T: 3 groups of rows, each row roughly a mix of its group's hidden directions
T (94 x 10)
[[-0.39 -1.23 -3.67  0.69  3.27 -2.44  2.65  2.64  0.13  2.90]
 [ 1.25  2.72 -0.87  2.22 -0.93  0.78  1.33  5.21 -2.93  1.02]
 [-0.48 -0.62 -1.93 -5.33  3.16 -0.44  0.66 -0.09 -3.22  0.95]
 [ 2.28  5.83 -2.17  1.08  1.15  0.66  1.50 -1.01 -0.34 -2.12]
 [-4.21 -0.87  4.07 -3.57 -0.03  0.80 -0.70  0.36  2.26  0.75]
 [ 0.91  2.21 -1.05  1.19 -0.71  1.89  0.48  6.06 -2.16  0.88]
 [ 0.22 -1.11  2.70 -1.96  2.56  3.72 -4.56 -0.87  0.60  0.16]
 [ 2.40 -5.34  1.49 -0.40  0.03  2.33 -1.18  0.70 -2.02  2.58]
 [ 1.28  0.60 -1.04  0.29  1.78 -0.05  3.01  1.88  4.25 -4.21]
 [-1.26  1.94 -3.74 -2.57 -2.48 -1.40  0.46 -1.19 -0.82  4.28]
 [-2.31  1.72 -1.67 -1.61 -1.05 -0.88  3.75  1.70  2.91 -3.71]
 [ 2.57 -3.89  1.39  3.31  2.78  0.98 -3.08  0.55 -0.01  1.27]
 [-1.41  1.54  1.16  3.38  0.21 -4.04 -2.12  1.68  3.67  0.55]
 [-0.56 -0.31 -1.40  2.53 -0.96 -2.30  2.56  0.88 -5.67  0.49]
 [-1.49  0.14 -2.68 -4.46  1.32  1.44 -1.20  3.36 -2.94  0.38]
 [-0.37 -5.03  2.36  0.23 -0.51  2.12 -1.68  0.85 -1.46  3.64]
 [ 4.75  2.47  3.23  1.23  0.41  0.45  1.72 -1.09 -2.25  2.12]
 [ 0.68  0.82  0.96  4.40 -0.26 -2.12  1.21 -3.14  4.16 -0.19]
 [ 2.05 -0.66  1.78  3.29  0.60 -2.19  2.91 -4.43 -1.67  0.16]
 [-2.56 -1.50 -1.87 -0.69 -2.16 -0.12  0.24  4.39 -4.18 -0.57]
 [ 0.30 -0.65  3.42  2.40  0.98  0.72  1.50  2.13  1.03 -5.24]
 [ 2.48 -2.36 -1.94  0.27  1.85  1.08 -3.92 -0.51  3.61  2.42]
 [-2.75  3.34 -0.15 -3.52 -3.30 -0.81  3.22  0.59  0.89 -0.70]
 [-2.56 -0.50 -1.78 -3.87 -0.27  2.27 -2.01  3.84  1.39 -1.95]
 [ 0.35  0.22  3.05  2.37  0.44  0.19  2.78  2.23  0.31 -5.15]
 [-2.32 -4.27  1.68 -3.26 -2.12  0.23 -0.53  0.18 -1.65  3.16]
 [ 0.85 -1.03 -0.76 -3.10  3.10  2.65 -4.13 -1.61  1.38  2.12]
 [-0.04 -3.43 -0.68 -1.54  3.37  0.58 -4.04 -3.01  1.38  1.05]
 [ 3.22  2.73 -3.70  3.40  1.54 -1.11  0.47 -0.98 -0.70 -2.51]
 [-3.11  0.94 -0.45  4.87 -0.37 -3.36 -2.04  0.78  1.58  1.25]
 [ 1.14  1.24  3.94  0.12 -3.26  1.12 -1.86 -3.90 -1.98 -1.36]
 [ 0.50 -2.60  0.04  0.47  0.54  0.90 -4.65 -1.39 -2.21  4.23]
 [-0.48 -1.59 -1.99  5.18 -0.33 -0.32  2.17  3.28 -2.34 -0.22]
 [ 4.35  2.90 -2.53  0.35  0.72 -1.68  1.76 -0.10  0.95 -3.68]
 [ 2.44  0.74 -0.05  2.57 -1.23 -0.64  1.68  1.99  5.24 -2.33]
 [ 1.44 -0.38 -4.71  2.24 -1.94 -2.48  1.42  1.38 -0.04  3.38]
 [-0.62 -1.09  2.23 -1.73  2.26  1.98 -2.28 -0.89  4.22 -3.50]
 [-0.79  0.46 -2.65 -5.32  2.94  0.88 -0.92  1.61 -2.18  0.96]
 [ 0.22  3.06  2.02  0.58 -4.08  1.90 -1.90  3.55  1.93 -0.81]
 [ 1.30 -0.51 -0.99 -1.17 -0.62  0.95 -4.32 -1.48  4.25  3.19]
 [ 2.08 -0.38  1.38  2.03  0.35 -3.24  2.87 -3.09 -3.08  2.50]
 [ 0.14 -3.24 -0.26 -1.65  3.74  1.43 -4.16 -2.37  1.46  0.53]
 [-4.66 -2.43 -2.78 -1.18 -0.48 -2.14 -0.48 -0.83  2.73 -2.17]
 [-0.79  1.12  1.01 -1.97  0.23  1.03  0.49  0.32  5.48 -4.06]
 [-1.36  3.44 -0.60 -5.41 -0.15  0.44 -2.48  0.24  2.20 -0.35]
 [ 4.01  3.26  4.32  0.31 -1.60  2.45 -0.30  0.55  0.03  0.44]
 [ 2.32 -1.39  0.70 -0.54  4.72  2.66 -1.71  0.26  3.02 -2.24]
 [-1.61  1.04  2.83  3.83  0.44 -1.22 -1.87  2.37  4.08  0.93]
 [-1.43 -0.76 -4.61  0.17  3.79 -1.73  1.55  2.31  1.83  1.55]
 [-1.25 -2.74  1.53 -2.10 -0.15  0.09 -1.97 -5.06  2.46 -1.82]
 [ 0.83 -2.61  0.23  0.13  0.87  1.16 -5.06 -1.84 -0.98  3.88]
 [-0.15 -1.08  2.81  2.90  0.64 -0.21  2.15  2.01  0.47 -5.28]
 [ 0.96 -5.02  2.61 -0.32 -0.67  2.24 -1.29  1.34 -1.23  3.35]
 [-1.00  1.34  2.94  1.35 -0.80 -0.17  2.66  1.03 -5.55 -1.36]
 [-2.19 -0.52  0.27 -2.79 -1.30  2.91 -3.51  0.53  2.92 -3.22]
 [ 0.73  1.29  0.08  2.41 -1.54  3.76 -0.71  4.79 -2.15 -1.45]
 [-1.68 -4.17  1.92 -0.51 -0.91  2.91 -1.08  0.21 -2.39  3.78]
 [-1.22  4.80  2.58 -3.29 -3.10  1.62  0.03 -0.41  0.19  0.56]
 [ 1.70  1.86 -2.83  0.83 -0.44 -0.83  3.85  2.80  3.57 -1.83]
 [-1.32 -1.10 -3.41  2.73 -3.00 -3.05  2.82  2.45  0.56 -0.34]
 [-2.47  0.56  1.09 -0.01 -0.04 -5.58 -2.78  0.46  2.47  1.40]
 [ 0.02  4.07  0.64  3.38  1.28 -1.66 -0.40  1.33  4.05 -1.88]
 [ 2.91 -1.09  3.46  1.15  1.99  2.73 -3.78 -0.26  2.39 -0.50]
 [ 2.83 -6.06  0.29 -1.42  0.70  2.15  0.46  0.07 -1.11 -1.12]
 [-1.77 -1.15  2.48  0.43 -3.63 -1.58  0.76 -1.52  3.73 -3.38]
 [ 0.59 -0.82  0.21  3.30 -0.46 -2.67  3.36 -1.65 -4.62  0.10]
 [-2.05  0.14 -1.13 -3.09 -0.21  3.20 -2.37  3.07  2.41 -2.91]
 [-0.96  1.59 -3.01  1.24 -3.16 -2.63  4.27  2.31 -0.23 -0.11]
 [-0.72 -1.78 -2.01 -2.46  3.43 -2.36  1.17 -3.64 -2.72  1.26]
 [ 1.14 -2.29  3.50  3.46  1.86  0.25  0.30  0.93  0.65 -4.35]
 [-3.67  3.77 -1.25  2.49 -3.50 -1.10  1.73  0.99  0.03  1.35]
 [-0.38 -0.81 -3.45 -2.06 -0.58 -0.53 -2.30 -1.34  5.09  2.04]
 [ 0.59  0.41 -1.08  3.11  0.78 -2.97  3.43 -1.75 -4.34  0.56]
 [ 3.84  1.84 -3.91  2.98  1.55 -1.02  0.32 -1.29 -1.57 -2.16]
 [ 1.03  1.67  0.00  1.42 -1.23  3.71 -0.65  5.16 -2.31 -1.06]
 [-3.25  4.82 -0.70 -1.46 -3.16 -0.37  2.83  0.17  0.23 -0.15]
 [-2.81  3.22 -1.21  3.65  1.24  0.31 -2.28 -1.93 -2.23  2.47]
 [-1.02 -0.13  4.15 -0.82 -1.76  4.24  0.66  2.29  0.70  2.91]
 [ 0.51 -2.04 -1.99 -3.17 -0.28  2.91  1.56 -2.27 -4.49 -0.18]
 [ 2.62 -5.42  0.46  1.14 -0.32 -3.07 -1.36  1.86  1.42  0.23]
 [ 0.36 -0.42  2.11 -1.02 -2.98 -0.07 -1.33 -1.04 -5.95  1.34]
 [ 1.39 -0.06 -0.75  1.79 -0.13 -1.43  2.45  1.20  5.26 -3.44]
 [ 3.02  3.49  3.99 -2.20 -1.09  2.41 -1.61 -1.28  1.20 -0.04]
 [-0.92  1.35  1.75 -1.06 -3.38  2.99 -3.35  2.08  2.59 -2.27]
 [-1.12 -0.90 -2.40  1.21  1.55 -1.77  4.61  2.08 -1.97 -3.22]
 [-1.44  0.21 -0.56 -3.76 -0.37  2.87 -3.50  2.99  2.87 -0.48]
 [ 2.99 -1.98  0.41 -3.29 -1.62 -1.14  2.89  1.84  2.36 -3.10]
 [-2.69  3.02  2.34  3.31  0.66 -1.05 -1.51  1.61  3.91  0.41]
 [ 1.86 -0.21 -0.19  2.29 -0.89 -1.00 -0.72 -0.77 -4.72  4.55]
 [-0.13 -3.79  3.45 -4.36  2.05  0.71 -1.74 -0.27  1.27  0.04]
 [-4.42 -0.48  3.15  2.63 -0.62  0.16 -1.54  1.89  2.61  2.22]
 [-0.16  1.65 -2.06 -0.36  3.71 -2.12  2.84 -1.90  3.94 -1.44]
 [ 1.26 -5.41  1.17  2.24 -0.21 -2.40 -1.73  2.18  1.85  0.70]
 [-0.03  2.78 -0.09 -4.74 -1.58  2.33  3.58 -0.47 -0.39 -1.84]]
one row of each group, then the others: which group is each in?
[-2.77  4.28  0.04  1.48 -0.67 -3.49 -0.02  0.87  3.48 -0.96] | G
[ 1.51 -2.33  3.57  2.06  2.40  2.10 -2.13  1.06  2.00 -3.19] | A
[ 3.97  2.51  2.97  1.10 -0.96  2.91 -0.55  2.29 -2.04  1.88] | W

[-1.87 -0.77 -3.27 -2.14  1.25  0.70 -0.14  5.65  0.92  0.71] | W
[-5.41 -0.77  3.26  0.32 -0.86  1.27 -1.29  0.75  0.97  2.94] | G
[-2.48 -1.23 -1.22 -3.32 -1.45  2.55 -2.57  4.23 -0.37 -1.15] | W
[-1.23  2.84 -0.72 -4.00  0.31  3.35  1.79 -2.51 -2.69 -0.72] | G
[-0.01 -1.24 -0.16  5.83  3.00  0.41 -3.05 -0.36 -0.15  0.74] | G
[ 0.79 -4.35  0.70  3.40  0.02 -3.14 -2.00  1.94  2.24  0.66] | G
[-2.51 -0.58 -0.95 -3.70 -0.82  2.68 -2.62  3.20  1.82 -2.29] | W
[-0.88 -0.61 -2.30 -4.95  3.57 -0.94  0.45 -1.71 -2.55  0.71] | W
[ 2.73 -3.65 -2.23  2.05  2.39  0.55 -3.14  0.44  2.22  1.92] | A
